128 stands for zero in the data rows.
Here are some rows, each followed by its group. Groups can overlap.
[ 79  88 120 133  93 146 139  99 135 117 114 105 125 143 128 158 112  98  94 168 138 144 152 150  92 178 125 153  94 165  93  81 163 155  78 156 164  62 170 145  94 145 134 144 109 188 107 136 166 141 108 154 118 128 159  82 130 149 144 197 137  82 108  67] RR
[148 189 167 167 178 163  88 116 134  99 171 149 107 145  96  92 197 205 174  98  63  87 111  93 197  95 113  71 132  97 200 176 129 137 125  89  95 161 122  93 155  89 158 114 165  98 135 105 116 145  93 132 159 171 163 162 168 141 138 101 102 137 146 170] MM
[136 171 156 163 164 164  93 112 137  98 172 130 100 147 108 113 186 183 146 119  73  98 112 113 185  92 113  96 125 107 190 151 157 164 136  86  69 168  91 110 175 133 147 139 160 105 103 135  91 155 113 109 163 174 135 144 119 130 181 109 142 104 163 177] MM
[ 82  92  98 135 100 150 148  76 112 106 108  93 116 147 111 153 130  91  96 199 114 151 154 146  98 199 124 160  93 182 117  76 171 134  93 165 193  74 144 145  99 159  93 155 113 200 107 148 190 139 109 143 139 116 141  78 118 146 125 197 144  84 110  66] QJ
[149 169 167 159 159 164  90 137 162  99 167 151 105 148 128 110 162 174 159 111 104 100 137  94 170  94 111 101 128  94 168 164 143 148 130  84  79 168 113 106 167 106 165 119 157 100 130 112  95 142 102 129 160 170 153 152 144 141 159 106 119 123 150 170] DC
[124  92 103  88 101  92 165 167 116 152 101 113 164  87 168 171  68  91  92 107 185 153 118 160  82 131 149 160 156 132  89 104 127 119 170 131  95 146  90 160 141 174 109 147 110 109 117 161  82 113 180  94 120 101  65 130  64  97 149 115 160 129 132 139] RR
[ 77  94  92 123  97 133 153  90 125 108 106  95 114 143 125 151 117  91 103 179 129 146 150 151  88 198 131 154  99 171 111  81 165 134  84 163 182  85 151 138 109 154 109 155 113 201 114 146 174 142 104 151 137 128 146  63 121 166 137 195 139  91 115  68] CN
[169 164 163 164 157 144  98 164 189 117 163 154 102 147 146  97 133 157 167 106 130 105 146  81 153  94 110 103 122  83 139 174 111 129 112  84 102 157 145  95 154  82 184 101 157 102 155  96 111 132  96 148 148 161 162 164 172 148 132  99  90 148 135 164] DC
[ 92  94 105 119 103 142 147 106 129 118 106 105 131 151 134 161 105  96 102 172 142 147 144 154  85 182 135 164 107 165  91  84 163 151  84 158 167  72 159 132 107 145 124 147 107 191 103 141 169 141 107 145 124 132 156  78 125 149 139 189 139  85 113  74] CN
[ 83  91  91 145 105 149 147  57  95 101 112  93 109 147  99 148 149  89  99 214  85 148 153 150 114 206 118 156  91 190 136  76 173 139  90 172 207  71 137 136  90 157  73 158 114 204  98 152 206 145 110 137 135 115 143  74 121 145 118 198 146  81 115  64] QJ
[204 108  86  37 107  17 184 178  50 247  38 165 233  88 180 180  69  88  95 106 185 153  50 157  80  96 199 172 244 120  92 154 136 113 191 143 109 157  50 170 138 196  65 154 122 103 116 160 102 109 199  71 134  85  45 131  45  80 124 108 172 120 137 153] ZZ
[ 93  88  90 107 103 150 151  73 105 108 110 102 131  86 119 159 142  93 105 172 120 148 157 147 119 156 133 160  95 181 129  84 109 122 164 142 109 123 125 165 112 155 109 130 100 111 133 145  95  98 176 125  97  95  77 132  88  89 123 121 153 143 126 122] QJ
[ 84  88 103 121 111 168 139  55  85 107 118 111 115 110  95 140 164 100  90 174  94 146 150 148 137 156 119 150  90 196 137  83  66 115 160 150 136  91 193 153  66 114 114  92  85 109 143 133 127  73 182 143  38  69 102 151 128  75  74 122 131 174  93  99] QJ
[141 211 151 154 201 135 107  73  88  98 169 114  94 142  64  75 243 219 169 105  17  79  89 106 230  98 109  35 142 111 251 170 124 124 114  95 113 181 115  97 167  97 154 119 168 107 146 102 105 149  85 143 168 162 144 149 162 164 137  93 101 146 154 169] MM
[ 76  88  87  99 101 137 149  89  98 111 111  97 125 100 104 139 135  98  99 144 134 150 144 148 110 147 126 151  94 182 115  78  54  88 165 149 148 103 187 158  79 116 112  91  89 108 158 135 122  74 181 152  39  59  89 140 128  94  73 116 135 191  96  98] QJ
[ 92  92 123 128 100 156 136 111 130 125 110 114 135 144 131 161 104 105  91 164 147 154 141 151  90 174 129 162 106 162  77  86 166 154  87 159 156  63 162 141 102 150 128 148 111 182  91 143 176 150 116 135 120 133 161  89 128 139 147 193 142  77 103  76] RR
[135 182 160 161 182 148  99 110 124 104 172 121 103 151 101  90 196 190 152 104  59  83 111  99 196  95 107  71 125 103 205 165 129 142 119  88  93 170 123  97 164  95 169 109 163 105 145 111  96 143  99 135 150 168 155 145 154 154 146  98 115 132 146 163] MM
[117 176 173 166 174 156  87  81 105 106 175 119 106 142  70 100 214 201 139 121  40  94 101 127 209 100 106  64 120 114 208 140 170 162 143 109  81 162  72 126 158 155 129 151 161 107  95 130  89 166 117  85 163 170 124 129 110 129 184 114 151  88 170 169] MM
[ 82  91  93 101 107 141 153  86 107 109 111  99 127  94 112 146 137  97 103 137 137 150 146 156 116 139 128 145  96 175 122  81  31  71 170 162 176 106 196 151  51  98  95  75  90 102 175 119 155  53 182 156  36  38  84 155 147  89  28 103 114 217  85  93] CN
[ 71  90  95 140 109 133 141  39  67  93 118  97  98 142  67 125 166 103 105 211  65 148 145 142 128 219 111 138  97 193 150  72 172 112  93 187 226  62 130 143  88 163  61 165 115 213 101 151 211 149 106 133 133 110 145  46 125 165 114 202 155  86 106  55] QJ
[147 151 165 170 149 147  98 169 188 124 162 145 106 148 148 103 117 143 153 107 141 113 150 100 144  94 105 115 110  86 127 156 148 156 123  97  78 166 101 108 168 123 164 130 154 104 123 121  80 150 109 113 157 170 137 148 126 133 172 107 127 111 160 169] HT
[ 88  92 112 123  93 163 139  81 122 116 110 111 121 139 121 149 125  97  95 194 117 150 152 155  95 192 122 164  92 177 102  86 172 152  94 168 180  64 142 139  94 156  92 152 100 195  90 141 198 148 113 129 129 130 161  79 123 135 131 195 148  76 104  76] QJ
[102  89  98  94 107 121 144 137 124 129 108 111 155  81 141 165  95  98  91 119 168 151 131 160  99 127 138 167 124 148  88  89  92 111 174 144 110 119 125 152 112 142 108 117 102  96 132 150 103  91 191 110  75  82  79 143  95  82 112 110 155 156 118 130] RR
[ 94  91 101 146 105 162 142  53  98 101 114  99 105 142 110 150 152  94 102 216  82 147 155 141 117 205 124 153  92 190 133  87 177 139 100 173 208  72 128 150  89 166  58 163 123 202  94 152 222 147 114 135 153 114 141  81 119 138 116 197 153  76 108  71] QJ
[204 106 106  54 102  44 175 178  56 232  50 174 239  86 174 177  72 102  97 103 186 149  55 150  90  88 197 173 229 116  81 153 132 112 192 148 102 133  62 174 114 186  67 146 121  93 102 160 126 103 209  71 123  84  53 151  63  60 116 111 175 118 121 145] ZZ
[164 150 177 164 138 149  87 170 197 122 167 162 105 145 155 112 117 144 150 110 146 125 146  93 145  81 112 125 114  86 112 165 147 163 126  92  70 156 111 117 161 122 170 124 153  97 113 114  89 152 111 117 154 173 149 158 138 130 175 108 133 106 153 169] HT
[ 82  88 103 148 112 150 135  31  73 101 120 103 101 147  86 137 173  99  89 237  56 141 155 140 135 212 111 141  92 199 151  79 178 128 101 193 222  63 124 147  77 171  46 160 122 209  98 145 223 145 113 122 137 109 141  61 125 146 105 202 160  72 107  58] QJ
[ 96  92 112 122  98 159 140 107 136 120 111 115 128 144 135 167 109 100  87 173 139 161 142 151  88 173 130 176 108 168  83  88 167 160  86 148 156  64 163 137 104 146 123 140 107 186  92 149 178 147 114 141 117 134 167  89 126 143 147 194 152  78 101  80] RR
[ 78  88  93 123 114 157 145  58  78 108 118  99 115 106  84 135 161  99  97 169  98 155 144 150 133 150 115 152  90 196 137  76  65 104 159 152 141  91 191 149  70 117 115  91  84 109 149 140 123  78 179 145  38  66  94 150 126  79  75 120 134 180  93  96] QJ
[156 174 159 157 154 129 107 165 175 109 165 150  95 140 126  74 131 163 181  88 129  98 138  91 154 105 109  86 127  80 145 173 106 114 109  90 112 163 140  85 161  72 185 109 149 110 157  95 107 136  87 149 149 164 162 151 176 160 128  93  76 161 135 158] HT
[165 157 168 163 145 125  94 172 189 122 162 150 101 147 152  94 113 145 185 104 151 108 148  88 142  94 114 105 116  81 126 171 112 122 108  92 105 157 142 103 152  79 185 105 147 103 167  81 102 132  92 159 156 166 159 157 175 149 129  98  82 149 145 153] HT
[169 239 155 167 225 139 110  82  77 106 170 123  98 142  55  36 255 245 194  91   0  46  85  70 250 103 108   2 146 102 255 207  87  83 115 109 166 168 139  78 128  56 135  92 179 106 181  82 164 129  79 155 155 139 164 166 216 165  61  80  63 182 122 155] MM
[ 68  89  73  94 112 128 163  83  91 112 106  86 122 100  99 137 133  88 103 145 130 150 147 162 105 158 123 157  99 179 132  74  48  80 162 154 154 115 179 140  85 106 105  90  81 113 172 136 113  66 177 149  38  58  83 126 118 100  62 106 126 206 101  98] QJ
[158 166 163 160 150 145  99 161 177 106 167 154 104 148 133  96 137 163 162 105 124 105 144  90 158  96 109 105 124  85 147 169 120 136 115  82  93 159 134  94 165  85 182 108 155 100 146 103 100 137  95 143 149 165 162 159 162 147 141 100 100 143 139 164] DC
[ 79  85  95 119 109 157 146  69  89 107 117  98 121 110 103 143 149  98 102 163 111 144 153 153 128 147 122 156  87 186 132  76  51 101 161 148 151  92 192 153  58 106 108  84  88 105 161 126 134  60 183 153  36  60  93 157 134  74  60 114 124 192  98  96] QJ
[132 181 158 160 176 138 101 126 128 100 169 125  97 147  98  82 181 186 161  94  78  89 117  96 183 101 105  70 127  93 195 166 115 116 115  93 103 168 135  90 166  84 180 106 159 105 161 102  96 136  92 144 148 162 156 145 167 163 137  97  96 152 136 158] MM
[139 169 162 164 166 152  99 129 143 106 172 129 101 147 117 100 165 168 156 100  93 100 126 106 173  95 107  92 119  93 177 156 142 149 122  94  81 168 106 104 175 113 166 131 153 105 128 117  85 145 102 120 161 171 143 145 133 138 168 103 124 120 155 169] MM
[140 155 154 159 145 130 106 158 174 110 162 127  98 145 132  99 127 146 165  98 135 112 143 102 148  97 109 101 115  88 143 148 157 143 129  96  88 179  84 121 176 143 150 149 157 111 116 129  72 155 106 113 174 164 117 132 109 144 182 108 135 110 175 170] HT
[ 75  92  99 132 103 136 144  74 104 105 112  94 110 142 101 139 133  94 101 187 108 149 149 151 101 201 121 147  93 177 119  75 168 131  87 174 200  67 145 141  97 158  93 158 110 203 105 146 188 148 105 141 134 118 148  64 122 157 130 197 143  86 112  65] QJ
[180 111  71  27 104   0 199 182  41 228  41 137 218  75 159 151  61  85 112  81 195 145  49 169  72 114 189 151 235 110  98 140 117  81 185 157 131 168  58 162 141 182  72 156 107 112 134 165  98 104 191  87 129  78  41 112  49 101 111 101 154 151 130 143] ZZ
[ 79  91  86  81  97 129 152  99 112 112 108 102 132  92 111 140 127  95  99 142 147 153 148 152 108 141 130 156 106 176 107  85  39  81 171 155 159 110 188 153  66 107  98  82  86 104 161 129 135  67 185 151  32  49  90 138 136  97  53 106 132 209  95  96] QJ
[224 112  93  31 102  29 173 183  62 245  41 179 231  85 183 176  74  86 111 116 182 159  51 152  82  95 197 184 242 114  90 167 129 119 194 141 110 154  51 161 129 186  54 150 114 101 107 165 121 111 204  75 128  88  59 141  50  71 112 105 171 125 137 159] ZZ
[164 153 162 163 144 135  96 173 196 124 160 153 102 146 155 102 114 142 156 106 148 116 144  87 140  90 111 120 119  86 120 169 128 145 118  84  85 165 130 102 169  98 182 110 157 102 139 109  93 143  99 136 153 166 153 159 150 146 156 103 110 133 141 167] HT
[169 180 147 159 167 127 105 162 174 111 161 147  96 149 130  77 142 166 195  96 117  91 137  87 159 106 109  87 128  79 159 176  90  99 105  94 138 160 152  75 148  59 174  93 154 109 179  85 133 121  86 164 144 156 168 161 197 155  95  91  63 176 135 155] HT
[149 201 156 159 191 134  98 123 118  99 171 135  95 145  76  64 199 208 191  79  60  79 101  85 195 105 110  50 138  89 212 183  96  89 116  97 133 161 144  77 155  64 164 101 165 107 175  95 129 133  82 157 150 157 169 151 195 170 100  89  74 176 128 156] MM
[177 175 179 167 157 149  89 168 193 125 169 177 105 140 134  73 133 168 187  99 130 106 144  77 159  89 109  90 126  84 128 191  86 104 107  96 133 132 167  83 125  48 173  81 145  98 167  76 161 125  95 155 130 151 184 180 217 144  84  94  61 171 110 147] HT
[ 82  85 105 139 102 157 137  70 110 111 112 104 116 146 118 154 137  95  94 201 101 146 154 148 105 196 123 154  92 184 119  84 172 148  87 171 192  66 151 143  91 155  91 149 108 200 102 142 198 144 111 138 127 124 154  73 127 142 126 201 146  74 111  66] QJ
[145 193 155 164 188 140 103 115 118 103 170 122  98 149  93  72 197 199 176  93  59  70 111  89 195 103 113  50 131  95 215 180 105 106 115  92 121 165 139  87 157  70 169 103 161 109 174  92 117 127  87 153 156 161 162 151 180 159 111  92  78 163 134 155] MM
[ 82  86 100 105 106 152 150  93 116 119 116 109 140  79 118 153 134  98  84 142 137 150 156 150 117 116 129 153  94 175 113  88  22  76 175 156 177  88 198 159  35  88  83  60  91  96 177 114 177  53 190 154  25  30  90 170 159  72  12 102 123 217  73  93] RR
[149 158 172 167 148 136 101 162 187 121 165 141  98 142 148  99 121 144 160  97 139 103 149  97 145  97 110  97 114  84 131 160 149 149 130 104  82 173  97 114 171 130 164 140 158 108 129 112  74 150 102 109 167 170 129 138 123 142 173 104 118 111 161 168] HT
[162 177 162 160 162 144 101 158 173 112 167 153 100 144 122  76 147 166 173  97 114  99 138  84 164  98 102  89 127  85 153 175 102 115 107  86 118 155 150  85 148  65 180  94 150 105 160  92 124 129  93 147 137 156 173 161 186 152 116  95  80 161 127 158] HT
[145  94 116  87  96 102 154 176 120 165 103 138 178  84 174 179  72 100  90 103 184 155 104 163  89 112 158 170 169 128  79 113 125 136 173 130  90 138  88 159 129 171  98 142 111  99  99 159 100 114 191  83 110 102  73 145  72  79 140 112 162 124 130 147] ZZ
[156 159 165 161 143 124  95 176 187 127 164 152  99 140 140  81 114 148 168  91 146 110 141  94 143  95 108 103 116  81 120 165 119 136 112  95  97 157 133  93 162  92 188 113 148 104 143  99  92 144  95 136 145 171 159 150 163 147 147 100  91 139 144 161] HT
[ 85  94  95 127 103 152 143  81 122 110 106 104 120 143 118 154 128  93 100 193 116 154 151 145  94 197 128 164 100 179 113  83 171 145  94 162 190  80 142 138 103 156  86 156 114 195  98 154 194 150 108 138 138 119 148  77 116 149 129 194 149  86 113  76] QJ
[202 111  93  35  96   7 181 184  45 248  34 169 236  77 169 155  66  91 113  98 190 147  50 152  79 103 198 154 241 108  86 156 131 104 188 153 119 152  52 175 124 191  66 158 116 102 116 155 108 107 200  76 134  79  44 133  52  78 117 107 158 129 134 148] ZZ
[106  89  94  82 103 126 157 135 121 132 102 108 157  74 151 160  96  94 100 116 171 148 139 168 103 114 138 158 127 154  95  94  22  67 177 158 186 104 186 146  39  80  76  63  88  96 182 119 189  50 189 156  35  33  92 171 160  74   0  95 113 228  73 100] ZZ
[ 87  91 108 124 101 150 138  99 130 120 107 111 132 147 128 164 111 100  87 184 134 153 146 148  88 181 131 167 105 170  92  85 168 154  89 154 168  69 153 142  99 148 114 148 112 188  98 141 177 144 113 141 124 124 153  83 124 145 138 194 149  80 111  76] CN
[147 159 161 163 148 141  98 169 184 114 163 146 100 145 135  93 123 152 171  90 141 104 143 100 146 101 108 102 117  82 136 157 130 139 117  92  87 165 122  94 174 100 184 120 145 106 139 109  85 141  97 127 148 173 153 146 148 143 161 101 100 134 153 166] DC
[167 167 155 148 153 120 100 173 193 119 159 158  95 144 142  85 121 150 181  94 145 108 141  84 144 100 112 102 130  81 133 176 102 113 109  88 114 165 145  87 163  72 183 102 151 106 163  93 110 134  89 154 150 160 167 149 177 163 124  94  79 164 137 163] HT
[ 74  91 113 136 104 135 148 102 122 130 111  91 126 139 120 147 105  93  95 159 140 148 144 157  86 182 124 148  92 163  91  78 158 146  78 170 173  62 169 136  99 148 137 148 100 195 112 138 159 147 106 143 117 129 153  74 127 148 141 193 132  83 110  64] CN
[ 72  92 111 139 102 136 143  70  99 105 122  96 106 141  93 131 136  95  94 176 103 149 147 151 107 200 118 139  90 178 118  77 164 128  81 179 196  57 159 139  92 155 109 156 105 206 103 142 183 146 105 140 121 123 156  58 128 163 130 200 141  84  99  54] CN
[207 109  97  41 106  12 174 185  49 254  38 172 234  91 170 155  69  90 108 102 186 150  49 145  82  98 193 160 240 109  86 161 141 116 189 148 110 154  48 168 133 196  73 157 120 104 110 159  99 115 198  61 133  89  53 127  46  77 131 109 169 114 140 153] ZZ
[100  87 104  94 100 120 150 134 124 127 109 106 150  82 148 164  91  95  97 124 172 147 140 158  98 135 139 158 126 147  93  95 115 119 171 137 100 138 107 162 128 159 110 131 101 105 126 148  83 102 182 104 103  97  74 131  78  88 135 115 154 140 130 135] RR
[179 106  75  35 106  23 188 181  52 228  44 147 227  73 170 170  66  90 101  96 190 151  57 169  76 105 192 161 230 123  92 133 107  89 195 157 134 147  73 167 119 176  62 144 107 104 132 159 116  98 202  92 113  68  44 135  63  78  91 103 152 151 132 141] ZZ
[ 99  95 112 122  98 148 139 117 129 125 105 114 135 143 137 165  97 103  99 160 148 152 135 157  84 175 139 163 116 162  79  88 166 156  89 151 154  74 160 133 112 145 129 151 109 183  97 146 169 143 109 146 128 136 159  94 123 141 149 190 137  86 109  83] CN
[121  85 114 100 106 106 153 157 131 147 110 108 164  79 178 170  72  95  88 104 183 137 132 160  97 111 145 148 135 133  87 100  88 113 170 141 120 123 133 163 104 137 116 110 102  98 141 133 116  82 188 118  86  81  71 154 100  78  99 106 134 157 113 123] ZZ
[198 114  92  29  98   0 181 187  47 245  36 169 231  82 158 142  63  89 125  86 193 147  48 151  77 106 195 145 242 104  86 157 133 100 182 151 116 158  46 165 135 189  71 165 117 106 112 157  99 120 192  69 135  90  47 117  50  93 124 103 157 129 145 148] ZZ
[180 194 166 169 179 151  96 148 162 114 170 158  99 145 118  65 166 189 196  98  88  82 128  70 178  97 110  69 131  83 174 199  78  85 113  94 153 140 166  75 121  37 159  78 156 105 188  74 173 112  87 166 140 144 181 179 223 149  60  88  54 188 105 149] HT
[213 115  93  37 101  17 184 183  48 246  36 177 233  92 172 162  69  92 118  96 190 151  50 150  82 103 201 166 248 108  89 165 146 114 189 140 101 158  42 165 143 196  68 165 122 108 102 162 106 115 191  66 148  99  53 132  44  80 138 109 168 117 141 159] ZZ
[ 85  95 102 118  98 127 150 111 125 120 108  99 125 142 129 155  98  94 104 163 148 148 142 154  80 185 137 151 110 161  90  86 163 139  88 158 172  84 150 136 117 149 120 156 106 194 108 139 164 144 104 147 135 133 149  72 120 157 144 187 132  91 119  74] CN
Which 4 groups are nearest to each row below, nearest first, going by the distance to the centre of the group?
[ 79  90 101 100  99 146 149  98 112 115 114 101 135  93 112 147 127  97 101 139 146 152 151 158 112 133 127 153  95 174 109  81  34  73 173 157 169  94 195 149  47  96  95  75  84 100 173 119 156  54 185 150  30  42  90 160 148  78  29 105 119 213  80  92] RR QJ CN ZZ
[142 181 165 163 172 134  98 140 143 107 173 132  98 143 101  77 165 179 182  84  96  91 122  93 172 101 110  66 123  84 178 171 112 121 115 102 108 165 137  87 163  82 179 117 152 107 156  95  97 143  85 143 156 167 156 147 170 157 136  94  82 153 145 157] MM DC HT RR
[120  89 104  79 104 109 149 162 119 143 104 126 169  68 156 167  76 102  94  96 184 149 115 163  96 104 149 160 148 140  85 100  35  65 179 162 169 103 170 146  59  92  82  73  90  90 168 124 182  57 194 140  40  46  95 167 151  72  18  97 121 212  75 108] RR ZZ QJ CN
[133  89 121  93 106  89 143 176 128 152 112 125 166  73 164 171  70  97  92  93 188 153 112 165  88 102 147 157 158 115  82 107  87  94 171 146 121 125 128 157 108 138 111 113  99  95 143 138 116  88 189 114  83  80  78 148 105  86  96 107 140 162 108 126] RR ZZ QJ CN
[125  87 107  71  96 104 156 158 111 152 101 127 170  69 158 167  77 101  95 103 186 156 119 162  98  99 148 160 155 147  81 103  28  64 175 159 173  91 182 156  44  91  80  68  91  90 167 117 187  58 195 146  36  39  96 171 157  72  14  99 124 215  72 103] RR ZZ QJ CN
[126  93 107  82  99  68 155 178 107 171  94 123 176  83 168 168  66  96  98  89 194 146 107 165  81 116 156 148 170 116  87 107 127 115 174 140  99 148  84 168 140 178 107 149 115 104 125 150  77 112 183  93 124  97  58 127  66  93 143 114 154 131 138 138] ZZ RR CN QJ
[110  92  84  86 114 102 169 138 136 122 105  85 145  78 159 168  92  84 101 112 175 145 142 166  93 133 140 157 129 143 107  97  70  88 170 138 136 151 138 143 115 127 105 108  97 111 163 145 115  79 180 141  84  75  66 137  97 104  79  96 126 188 117 122] RR QJ ZZ CN
[100  91  79  77 100  90 166 153 109 140  96  92 150  71 141 151  77  94 107  93 186 146 122 173  90 129 141 154 144 144  98  91  18  47 177 159 193 114 184 133  55  83  84  76  88 106 193 128 171  50 185 156  34  36  83 149 151  90   3  93 105 240  81  96] RR QJ ZZ CN
[108  92  94 102 107 120 164 123 125 125 109  93 144  82 149 163  99  90  96 128 160 146 139 158 101 139 141 160 118 155  96  93 104 120 167 140 108 140 117 157 126 155 111 132 102 112 128 152  88  98 181 111 101  94  65 136  79  90 125 109 148 145 129 130] RR QJ ZZ CN
[210 113  96  30  99   4 178 184  54 239  40 180 228  91 172 157  70  91 116  99 189 158  50 141  82  98 196 160 244 107  86 166 140 113 181 142 105 162  43 172 144 198  68 164 127 103 105 159 102 125 192  73 144  91  48 123  48  96 138 108 172 118 141 157] ZZ RR CN QJ
Which 4 groups are nearest to each row below, nearest first, going by the average distance to the group's rows?
[ 89  88  85 111 119 138 161  73 107 109 114  90 127  88 120 155 145  88  91 167 114 141 154 150 122 156 129 146  98 182 139  86 104 127 161 137 115 139 127 162 121 152 114 129 101 118 137 149  84  95 176 125 100  89  65 130  79  97 121 115 143 147 132 121] RR QJ CN ZZ
[ 83  86 128 143  99 177 129  91 132 117 118 119 134 145 123 163 123 106  81 186 126 154 152 149 103 172 121 169  90 173  91  84 169 171  84 164 159  48 171 144  84 144 121 138 104 183  88 141 184 143 116 141 113 124 166 100 135 127 140 201 151  73  97  67] CN QJ RR DC
[ 87  89  98 101 100 111 150 125 115 123 109  92 140  83 129 151  98  93 105 121 166 152 138 161  99 142 134 152 112 148  91  82 113 107 163 146 104 129 107 161 126 164 119 142 105 109 128 149  73 110 178 109 105 100  68 121  81 101 145 117 154 140 136 127] RR CN QJ ZZ
Which 4 groups are nearest to each row below, nearest first, going by the distance to the group's nearest row?
[137  99 116  83  98  75 150 184 110 174 100 130 170  89 163 160  67  91  93  92 189 147  96 169  81 113 153 155 169 109  82 115 136 127 174 130  85 152  71 154 149 178 104 155 119 106 109 163  79 126 182  81 124 112  69 121  62  99 156 111 160 122 139 149] RR ZZ QJ HT
[132 180 153 157 173 135 103 113 128 104 170 114  93 141 102  90 187 179 159  99  69  88 113 104 184  96 113  67 124 100 201 159 138 140 126  94  94 174 102 111 178 119 161 132 159 113 136 113  83 150  97 126 169 169 135 135 133 149 167 101 119 124 161 169] MM DC HT QJ
[105 168 178 166 161 152  87  99 112 100 176 117 105 143  78  93 191 189 140 110  65  95 109 117 194 100 102  69 113 106 191 136 169 151 143 111  76 163  73 131 160 154 134 154 162 106  98 132  85 162 120  87 165 166 119 125 110 135 186 116 157  92 161 161] MM DC HT QJ
Which 5 groups are nearest to each row below, nearest first, going by the average distance to the group's rows?
[ 99  90  86  86 108 123 162 119 127 126 102  95 146  82 145 163 109  87 101 131 162 142 150 163 102 120 138 156 115 162 107  94  15  60 177 156 194 117 190 138  45  79  77  60  89 101 193 115 183  45 181 162  35  32  88 164 156  84   0  92 102 235  84  98] RR QJ CN ZZ HT
